Each row is where one point has got to under a steady rotation. How many steps took it there?
The counts run from 0 to 53.
[ 1.54  2.17  0.72  4.48 -5.17 -4.89  7.65  2.89 -0.10  0.51]
18
[ 2.91  3.98  1.43  4.83 -5.38 -3.18  7.34  2.52  1.52  1.00]
21
[ 1.63 -0.49  0.56  1.17 -5.42 -4.86  6.35  7.05 -3.03  0.16]
37
[ 3.17 -0.75  1.65  0.03 -5.46 -2.24  6.02  7.40 -2.77 -0.53]
34
[ 0.57  2.73  0.28  3.20 -6.54 -5.91  6.35  4.27 -1.20  0.36]
42
[ 4.03 -0.42  1.85 -0.04 -4.78 -1.30  6.11  7.80 -1.84 -0.36]
33
[ 3.23  4.51  1.79  4.02 -5.45 -2.74  7.04  3.08  1.88  0.90]
22
[ 6.34  2.11  2.73  4.09 -3.52  0.54  7.33  3.80  1.71  0.55]
1
[ 5.12  2.57  3.13  1.23 -5.29  0.49  6.16  6.10  1.20  0.37]
28
[ 2.03 -0.88  0.95  0.39 -5.28 -4.13  6.19  7.14 -3.10 -0.28]
36
[ 3.64 -2.12  1.05  2.30 -3.48 -3.37  7.68  5.98 -3.19  0.26]
11
[ 4.20 -2.00  1.45  1.57 -3.27 -1.99  7.14  6.39 -2.77  0.00]
9
[ 4.03  3.80  2.83 -0.03 -6.41  0.14  4.20  6.62  0.95 -0.62]
53
[ 6.48  0.30  2.77  2.12 -3.29  0.67  7.26  5.43  0.17  0.01]
4
[ 2.13  2.86  0.62  4.87 -4.95 -4.43  7.45  2.67  0.32  0.95]
19
[ 5.58 -1.48  2.10  1.47 -3.25 -0.65  6.92  6.60 -1.84 -0.13]
7
[ 0.48  2.02  0.29  2.66 -6.04 -6.06  6.63  4.46 -1.86 -0.09]
41
[ 5.14  1.49  2.95  0.73 -5.10  0.34  6.06  6.87  0.55  0.12]
29
[ 4.34  0.03  2.33 -0.25 -5.04 -0.68  6.20  7.57 -1.58 -0.09]
32
[ 4.90  3.31  2.84  2.00 -5.42  0.01  6.11  4.85  1.73  0.30]
26
[ 4.53  0.31  2.53  0.08 -4.84 -0.33  5.96  7.61 -0.88 -0.27]
31
[ 6.66  1.77  2.60  3.13 -3.49  0.92  6.88  4.67  1.29 -0.06]
2
[ 5.05  3.13  3.18  1.92 -5.08  0.22  6.15  5.43  1.51  0.46]
27
[ 2.85 -1.57  0.52  2.60 -3.52 -4.43  7.88  5.60 -3.12  0.24]
12
[ 4.03  4.29  2.17  3.96 -5.49 -1.77  6.99  3.19  2.20  0.51]
23
[ 1.73 -0.07  0.14  3.74 -4.17 -5.41  7.93  4.01 -2.16  0.45]
15
[ 4.81  3.68  2.84  2.89 -5.21 -0.42  6.30  4.26  1.85  0.58]
25
[ 4.87  1.16  2.83  0.39 -5.12 -0.01  6.19  7.10 -0.39  0.05]
30
[ 3.69  4.78  2.55  1.08 -6.68 -0.42  4.47  5.78  1.80 -0.30]
51
[ 6.37 -0.04  2.68  1.63 -3.47  0.77  6.80  6.04 -0.26 -0.07]
5
[ 6.53  0.90  3.12  2.60 -3.35  1.24  6.93  4.95  0.95  0.44]
3
[ 0.49  1.13 -0.25  2.42 -6.13 -5.78  6.63  5.18 -2.24  0.09]
40
[ 3.82 -2.40  1.00  2.14 -3.50 -2.72  7.26  6.34 -2.68  0.00]
10
[ 3.85  4.21  3.04  0.51 -6.57  0.07  4.47  6.08  1.18 -0.51]
52
[ 3.18 -0.69  1.17  0.31 -5.11 -3.01  5.98  7.44 -2.57 -0.17]
35
[ 3.28  5.16  2.33  1.43 -6.68 -0.74  4.97  4.80  1.94  0.02]
50
[ 6.03 -0.81  2.58  1.43 -3.20  0.26  7.38  6.05 -0.99 -0.02]
6
[ 5.82  2.68  2.56  4.49 -3.52  0.36  7.53  3.05  1.88  0.34]
0
[ 2.57  5.40  1.82  2.70 -6.94 -2.17  5.08  3.81  2.09 -0.11]
48
[ 0.62  3.43  0.36  3.06 -6.46 -5.42  6.29  3.56 -0.48  0.12]
43
[ 1.58  0.78  0.23  4.04 -4.92 -5.39  7.68  3.47 -1.31  0.79]
16
[ 2.09  5.55  1.57  2.95 -7.12 -2.75  5.36  3.80  2.04  0.07]
47
[ 4.24  3.99  2.24  3.84 -5.57 -1.04  6.86  3.72  2.18  0.44]
24
[ 2.53 -1.15  0.33  2.80 -3.85 -4.81  7.69  4.77 -2.56  0.15]
13
[ 3.12  5.49  2.08  2.05 -7.23 -1.32  4.87  4.38  2.01 -0.10]
49
[ 1.26  5.30  1.51  3.42 -6.69 -4.04  5.67  3.47  1.43  0.38]
46
[ 5.34 -1.53  1.75  1.74 -3.37 -1.24  7.15  6.60 -2.44  0.05]
8
[ 2.04 -0.59  0.18  3.20 -4.38 -5.49  7.79  4.46 -2.32  0.54]
14
[ 1.76  1.90  0.40  4.53 -4.78 -5.29  7.61  3.26 -0.85  0.67]
17
[ 0.70  4.31  0.50  3.30 -6.66 -5.31  5.85  3.60  0.24  0.58]
44
[ 0.93  4.73  0.82  3.01 -6.97 -4.19  5.93  3.49  1.03  0.23]
45
[ 1.00  0.02  0.45  1.38 -5.97 -5.17  6.31  6.32 -3.17 -0.08]
38
[ 0.61  0.40 -0.02  1.84 -5.68 -5.70  6.47  5.74 -2.31 -0.17]
39
[ 2.36  3.63  1.03  4.59 -5.48 -3.80  7.20  2.61  1.17  0.90]
20
